The rows of D fall into a few groups, and each row is roughly a mix of its group's hidden directions.
D (152 x 10):
[[ 56 -19  -2 -19 -48  -5  10  10 -28  24]
 [-28   1  23   3  32 -30   2  -7 -38  55]
 [-24  -8   8   1 -56 -22  35  45  -8  -4]
 [  1  25 -18 -30  26  58  35   4 -19 -12]
 [-47  17  -7   4  17  -2  19  16 -16 -62]
 [ -9 -43 -12  23   2  48  29  10 -35 -23]
 [-28 -39 -13 -35  18 -19  21  30 -11 -42]
 [-54 -33  16  34  -8 -36  22  18   3 -11]
 [-43  42  -9  40   2 -20 -37  21   2  13]
 [ 29   8 -15   2  14   0  44  59  14 -29]
 [ 13  41  -3 -13  28 -39   5 -29  28 -41]
 [-30  19 -32  44 -12  -6  21  40  11 -32]
 [ -1 -26  38  34   4  43  16 -44  17 -10]
 [-49   6   9  38  28 -36 -17  16  34   3]
 [-19   3 -27  34   2 -67 -16 -24  -4   5]
 [ -8 -12  65  -9  22  25  27  19  31   0]
 [  9 -17 -23   2 -37   3 -36  25 -25  54]
 [ 42  25  -5 -45 -21  -3 -12  45 -23  -1]
 [-33 -12  40   7  -1  20 -46   6 -18  43]
 [ 17  47  31  -7  18 -42 -14  -2 -27  34]
 [-18 -41 -13 -11   7 -38 -54 -31   2   7]
 [ 22 -17 -17  10 -18 -25 -10  62 -33  23]
 [-27 -43  -5  29   5 -46 -38  26  -2  -8]
 [ 47  -8 -13 -28  -8  44  40 -21  -6 -19]
 [ -5  25  31  31 -65  10  26   9   4  -5]
 [ 59 -13  -7  25  -4  17  12  43  -5  31]
 [-47   3  44  -8   7 -30 -25   1 -28 -32]
 [-57 -23  37  36 -19 -15   1   7  25  -4]
 [ -7  -2  -5   0  67  16  -7 -46  23 -15]
 [-36  -3 -15  20 -28 -54 -27  31 -10  17]
 [-12 -41  44  37 -19 -31 -28  -3  -6  20]
 [ -4  35  17  -8 -12 -17  68  20   5 -26]
 [ 38 -26   1   5 -47   8  37 -35 -22  13]
 [ 27  26 -18  40 -33  14 -12  27   4  47]
 [-43  10  20  -9 -31 -48 -15  10  35 -21]
 [ 20  18  -4 -20  -4  35 -22 -25  36  54]
 [-55  -8  27   8 -10  33  17  20  -1  44]
 [-10   0  26  -4   8 -78 -11  -2   5 -24]
 [ 61  -8  -5 -13   6  25  15 -22 -35 -34]
 [-72   3  -6   7  27   0  28  21 -21  -5]
 [-17 -21 -32  21 -10 -31  -1 -38  55   2]
 [-24 -47 -28  -2  33 -15  40 -26  20   0]
 [-39   1   7 -21  72   4  -6 -13   4  18]
 [-30  56  25 -39   2 -23   9   3 -28   6]
 [ 15   7  23   6  16 -61   1 -36  -3 -40]
 [-32  -6   3   5 -20 -70  13  30   2  16]
 [-23  -7  13  31  40  39  27 -28  36  -6]
 [-42 -44  28  12 -11 -32   8  23  24  27]
 [ 18   4 -18  26   0 -62 -39   0 -28  14]
 [ 24 -35  12  -8 -26  29 -32 -12  55   2]
 [ -8  39  31  26  39  19  17   5 -34  33]
 [-35 -45 -23 -13  18 -22 -29 -29  18 -31]
 [ 31  30  41 -10 -27 -21 -40  20 -13 -27]
 [ 33  41 -13 -16 -12 -11 -46 -22 -40   9]
 [ 38  -4 -18  15 -27 -67 -16   4   0  15]
 [ 43 -24  -5 -28 -44  -7 -10  23  40  16]
 [-50 -12  -2 -24  10 -12 -26  44  38  11]
 [-28  -1 -37 -14  31 -12  28 -40  -7  43]
 [ 36 -20   2  44 -22  -3 -58   5  -1  15]
 [-32 -11  -7 -18  25 -46  -5 -28  31  41]
 [ -2  10  21  14 -68 -20  -6  37 -18  14]
 [-58 -24   3 -14   0  51  13 -23 -15   6]
 [-38  -7   6  14   1 -10  -9 -23  69 -20]
 [-10  51  20 -40  21  20  28 -36   4  -1]
 [-27  57  29 -17  -2   9  13 -45   3 -18]
 [ 41   6  14   7  -5 -56  17  46   3 -10]
 [-28 -24 -23  41  47 -22  28  -3   5 -26]
 [  4 -52 -15  17  -9  11  36  21 -12 -49]
 [-14 -46 -10 -25   2  20  53 -13 -19  30]
 [-46 -15 -16 -15  27  17  41 -15  30 -34]
 [ -2   2 -27  -4 -58 -11 -23  29  30 -34]
 [-31  22 -29 -18 -23  -9 -57  10 -11  33]
 [ 18  45  20 -22   7  -4 -35  30  29 -38]
 [-57   2  -8   1  40   7 -43   5  30  -8]
 [ 18 -43 -19   5 -53 -17  12  43   0   0]
 [-26  42 -10  44  35 -33  -7   8 -27   9]
 [ 13  64  13  21  11 -31   6  17  30 -23]
 [-35  19   2  29  65  -6 -29  11  -1  -8]
 [ -1 -16 -11  48  13  23 -28 -45  22 -31]
 [-38  -8 -43  10  -8 -46   5 -21  39   9]
 [-26 -44  31 -39  17  14  -8 -32 -27 -17]
 [ -1  73 -23  28   2  -2  -4 -18  23 -14]
 [ 37  27 -25  22 -27  -4 -14  43   6  41]
 [ 44 -22  24 -30   3  38  -2  38 -27  11]
 [ 16   5 -39 -35 -15  51   2 -34 -27  -3]
 [-10   0 -22  19  12  53 -43 -28 -24  23]
 [ -8 -27   0  32  60  25 -23  12 -10  30]
 [ 21 -21 -45   6 -15 -48   8  45 -13  -4]
 [ 37 -32   1   0  31  12 -29 -40 -27 -31]
 [-41  -6  29 -23  54   8  15  -4  22  30]
 [-42 -38   7  11  37 -48   1  -7  -6  25]
 [  3  12   2  12  20 -36 -58  28 -39  10]
 [ 49 -18 -28  20 -27  -4  25 -47  -9  12]
 [ 19   8  -3 -17 -30  25 -51  -9 -28  44]
 [-43 -48  -9  18  -2  30  11   8 -42  19]
 [-16  45  -2  49   5 -24  25  -2  18 -38]
 [-14  28  40  37  11 -43  14 -11  15 -35]
 [ 16  16  -5 -10  34  10  17  41  61  -9]
 [-61  31 -10  -8   6   5 -11 -37 -11 -35]
 [-39  38  14  25 -25 -15 -14  48   6  20]
 [-15  29  73  19  11  -2  -9 -22   8 -10]
 [ -4 -32 -52  10 -27  -9 -30  -4 -22 -40]
 [-15 -21 -58 -34  11   7  -8  27  -1  39]
 [ 23  20 -12 -28   0  31  27  34 -32  44]
 [ -3  59  15 -23  17   5  43  19 -27  12]
 [ 25  38 -18 -21  -3  24  61  -2 -12 -20]
 [ 14 -27  27   0 -21 -27 -58  11  10  35]
 [-53  14   0   2   2 -46 -28   5  38 -18]
 [  2 -69   0   5  -9  25 -19  -1   6 -42]
 [ -7  31 -63 -48   3   7  15   7  -8  -5]
 [-44  -4  19 -52  32   8   1 -31  19  17]
 [-38   7   1   6  10  36  61 -17  19 -21]
 [-42   7 -17 -40  12 -40 -22 -23  35   1]
 [ 24  54   8 -32 -44 -12  10   5 -29  -1]
 [  6  -2 -39 -54 -10  41 -11  11 -30  16]
 [-54 -55 -32   7  -2  -8 -19 -11  -1  11]
 [-40  11  35  -4  16   9  58  30   7 -10]
 [ 17  46  11 -19 -46  30  21  30  -7  18]
 [-20  11   1   8  32 -55 -39 -20 -18  28]
 [  1 -10 -24 -19 -19  15  40 -36  26 -49]
 [-47   1  21  -3  -2  47 -24 -14 -44  -9]
 [  4  32 -28   8 -47  15  34  42  -4 -21]
 [ -3 -13  31  38 -27 -49 -13  23   6  36]
 [ 24 -15 -36 -22   5  65  20  11 -18  -2]
 [ 22 -30  22  22  -5  23  30  33 -33 -42]
 [  3  22  19 -21   5 -68 -39 -13   8  -2]
 [ -6 -67   7 -20   2  19   7 -25 -40  -7]
 [ 20  48  28 -14  -3   7  24  11 -39  41]
 [ 42  22 -27 -44  19  12 -25 -11 -31  22]
 [ -2 -18 -10 -23  -5 -75  14   0  30  -2]
 [  7  10 -31  39 -29 -37 -14 -23  23  40]
 [ -6 -48  10 -56   0   0 -26  -3   1  37]
 [ 30 -10 -34 -32   9  49 -13  11 -33  24]
 [-43  30   7 -48  -3  38  16  11 -11 -27]
 [-20  31   7  12  23 -42 -55  16 -18 -14]
 [-33 -41 -19 -43   0  28 -12  19 -38  -4]
 [-22 -24  40  26  13   8  47  42  11  -3]
 [-28  -9  38  26  16 -47   4  36  30  -4]
 [ 16 -38  58   8 -14  30  20  20 -16  21]
 [ 25 -38 -10   5 -25  30 -10   8  10 -61]
 [ 43 -32  28 -18 -23 -33  -6  11  43  13]
 [-10 -22   8  -1  -1 -45 -47  39 -20  30]
 [-31 -67 -16  16   7   6 -23 -15  29  -7]
 [  8   7 -38   6 -36   8 -38  26 -24  44]
 [-25   7  41  24  31 -17  -8  13 -42  40]
 [-48 -22  26  37 -14 -21  10 -40  20  -7]
 [-45  15  41  34  15 -34  -3   1 -33 -13]
 [-46 -27  -7   1  13 -25  45  42   2 -14]
 [  3   1  19 -64  16   1 -18  -3   1  52]
 [ -8 -29  -9   6 -15  71   4   3 -26  25]
 [-18  -8 -28   4  21 -21 -43 -35  49 -14]
 [ 19 -33 -32 -45  10  32  -4 -39 -22  -3]]
In each list below, one row fits none of the groups, and each other row fits one group, some only roughly. Which row is it?
- Z_108: [ -9 -30 -47 -19  12 -45  33   6  25 -12]
- Z_543: [  1  15 -14 -37  -5  26 -48  31  -5  43]
- Z_766: [ -6  30 -12 -47  51  -1  26 -29   5 -18]
- Z_121: [  6 -19 -16  24  22 -22 -64   6  35  10]
- Z_117: [ 29  27 -23  50  31  26 -22 -22 -16 -16]
- Z_681: [ 12  12   4 -23 -39  66  -4   3 -24  21]
- Z_532: [  8  20 -41 -48  18 -42 -19 -11  27   2]
- Z_930: [-45 -40 -33 -21 -32 -10  17 -20  -5  26]
- Z_115: [-65 -27 -16  -1  25   6 -11  25 -10  30]
- Z_215: [25 63  2 27  1 36 10  0 31 -5]
- Z_465: [-32  13 -16  27   3 -29 -11  25  21  59]

Z_465
- Z_525: [ 51  38  31   7  12 -17 -21 -35  22 -12]
- Z_356: [ 15  39 -17  33  -3 -28  24  44   9 -34]
- Z_893: [  8  20   0 -51   5 -29 -20 -45  18 -32]
- Z_836: [-45  15  17 -33  -4 -24 -47  34   4  -7]
- Z_254: [-45 -19  -8 -25 -10 -28 -32  -5  17  49]
- Z_181: [ 36  18   3 -23  50  19 -16 -14  -6  46]
- Z_804: [ -5  13 -13 -19  77   9  30  -6   4  -4]
- Z_606: [-13  10  -7 -24  45  -5  47  44 -18  18]
- Z_444: [ 43   7  12 -38 -56  17  -2   0  13 -26]
- Z_580: [ 29 -75  -4  21  -9  -8 -15  -7  -7 -16]
- Z_533: [  8 -47  -1  17  -6  46 -26 -37  -7  31]
- Z_500: [ 29 -37  14  -3  40   8  -8 -27  36 -40]
- Z_326: [ 52 -34 -26  24   5  -2  28  23  20 -27]
- Z_867: [-26 -26   0  -8   1  54   0  30 -45 -20]

Z_580
- Z_873: [  5 -59 -16 -42   3   8  21 -39  13   2]
- Z_434: [  7 -26  -1  12 -39   3  -5 -42  58 -12]
- Z_713: [ 15  22  21 -28 -17 -66 -18  22 -15   7]
- Z_963: [ 65  37  14 -28 -11 -22 -19 -11  -2  -4]
- Z_354: [ 25 -20  11 -12  22 -40 -37 -13 -20  48]
- Z_361: [-23 -19  58  -7 -23   7 -26  25  38 -10]
- Z_788: [-24  19 -39 -30 -33  17  12 -46  12 -23]
- Z_592: [-10 -28 -42  -3 -22  31 -26   3 -40  36]
- Z_320: [-22  14  27  12 -23  20  63  29  15  13]
- Z_841: [ 46   7  -2 -21  15   0   0 -63  22  21]
- Z_147: [ 17  54  11  -5 -25   5  30  29  43  -9]
- Z_518: [  6  10  15  40 -24 -17  11 -29  28 -56]
- Z_702: [-41   4 -21  20 -31  40 -19  26 -36  17]
- Z_890: [-62 -36  17  12 -14 -31 -30   3   3   4]

Z_354
- Z_118: [ 52 -27 -41  -8   3  -3 -24   9  31  30]
- Z_771: [ 11 -16   0  48 -13  45  18 -42 -28  -3]
- Z_877: [-30 -48  30  -8   1 -38 -26 -37 -10   4]
- Z_284: [-16 -20 -33  -3  45 -35 -25 -43  -7  11]
- Z_136: [  7  30  -1  46  -5 -24 -24  36 -43 -16]
- Z_633: [-32  -9   7 -15  65 -22  14 -33  -9 -16]
- Z_455: [  1  43 -21  -1  11  40  28  42  30 -13]
- Z_749: [ 17  36  23 -62 -14  -5  35   4  -1  19]
- Z_959: [ 27 -13  20  44   9  40  -1 -44 -26 -11]
- Z_992: [ 33  24  15  -4 -35 -49  -1  13  36 -26]
- Z_19: [-34  15   5  -1 -25  48  57  -1  -6  10]
- Z_245: [  7 -18  13 -26   0  10  25 -20 -62  38]
- Z_921: [-13 -40 -42  -7  23  -7  39   3  16 -41]
- Z_574: [-26   4  25 -25 -13  38  20   4  19  58]

Z_633
- Z_505: [-27 -51  32 -10  -8  44 -23   9   8  24]
- Z_793: [  9   4 -18  15  48   9 -27  21 -55  20]
- Z_214: [-12 -18  43  -1   1 -30  16  24  54  28]
- Z_583: [ 33   8  -8  -8 -11  33 -56 -22 -15 -37]
- Z_173: [ -6 -52  14  31 -29 -19   2  23  46   3]
- Z_829: [  4  13  24  16  34   1 -58 -12  -1  45]
- Z_362: [ -7 -32 -15 -47  -8  33  21 -39  32  -2]
- Z_211: [  0  60 -19 -20  28  16  15   3 -32 -32]
- Z_927: [-10 -24  24 -27  21  42  30 -32  39   0]
- Z_233: [ 22  18 -26  -2 -57  24 -30   1 -38   6]
- Z_578: [ 32  65   3  16 -21 -19  18  17  27   8]
- Z_280: [-23 -17  34  37  11  26  52 -25 -13   5]
- Z_522: [ 15  28 -46  44 -34 -26 -15  -2 -21   8]
- Z_255: [-25 -14  45 -34  16 -37  -9  -2  41  16]

Z_578
- Z_72: [-23 -18  11  14 -28  59  10  27  37 -12]
- Z_907: [ 22  -8 -33  -1  34  37  55  -8   4  20]
- Z_732: [  2  21 -52 -11 -33  20   7 -13 -47  23]
- Z_559: [ 58 -12 -15 -15  -9  28 -53  -8  -3  -1]
- Z_270: [-12  12  20  60 -21 -34 -11 -38   0  14]
- Z_693: [ 53  18  -4 -39 -10  40 -18  25  16  -9]
- Z_502: [-11  41 -43 -24  39   4  -1  20 -39   1]
- Z_139: [ 12  -4 -18  13  42  13  21  36  36 -46]
- Z_45: [-58 -38 -27   2  45   7   0   5  -2   1]
- Z_440: [-28 -11 -57 -20  -2  10  31 -30  32  15]
- Z_784: [-48 -30  30 -10 -30  15  10 -16  43  -9]

Z_139
- Z_66: [-11  11 -35 -15 -56  39 -14   8 -29  17]
- Z_315: [  6 -55  39 -20  21  11 -26 -15  35  -8]
- Z_891: [-22   8  37  49  24  17  35  14  32  -1]
- Z_531: [ 18 -31 -10  15   3  27   8 -18 -61  35]
- Z_321: [-21 -28 -36 -16  59  -6  27  20 -10  -9]
- Z_339: [-42   6  -3 -21  54 -23 -13   4  20 -37]
- Z_628: [ -4  25  28 -22  -9 -21  50  45   3  26]
- Z_375: [-12 -25  11 -31  32 -34  17 -42  28 -28]
- Z_824: [ -9   0  23 -25  -2 -18  26  70  20  12]
- Z_828: [  8  -1   8  14  48 -57 -34 -26   2   4]
- Z_874: [ 30 -20   1  13  17  -8 -50   9 -47  32]

Z_339
- Z_400: [  7   2 -31   5  -1  29 -45 -27   9  54]
- Z_432: [  1  16  -1 -22 -47  12 -19   6 -53  37]
- Z_450: [-15  -5 -27 -32 -15   1 -50 -48  19  18]
- Z_169: [ 35   4  -7 -66  11   8 -26 -27  13  18]
- Z_566: [ -7  -3  40  -6  47 -33  39  -4  22  28]
- Z_798: [-28 -40   8 -15  38  17 -10 -33  40  23]
- Z_264: [-26  -3  -1 -32 -11  33 -41  -2  13  54]
- Z_279: [ -2 -26 -12 -29 -26 -63 -31 -10 -13  12]
- Z_905: [  7  44   1  11  37   6 -16 -23  39 -43]
- Z_655: [-17  -7 -38   0 -45   5 -59   2  -7 -20]
- Z_114: [-36 -26   3  11  41 -28 -27  36 -22  25]
- Z_615: [ -3  -2 -45 -16 -12  57 -31 -33   4   3]

Z_400
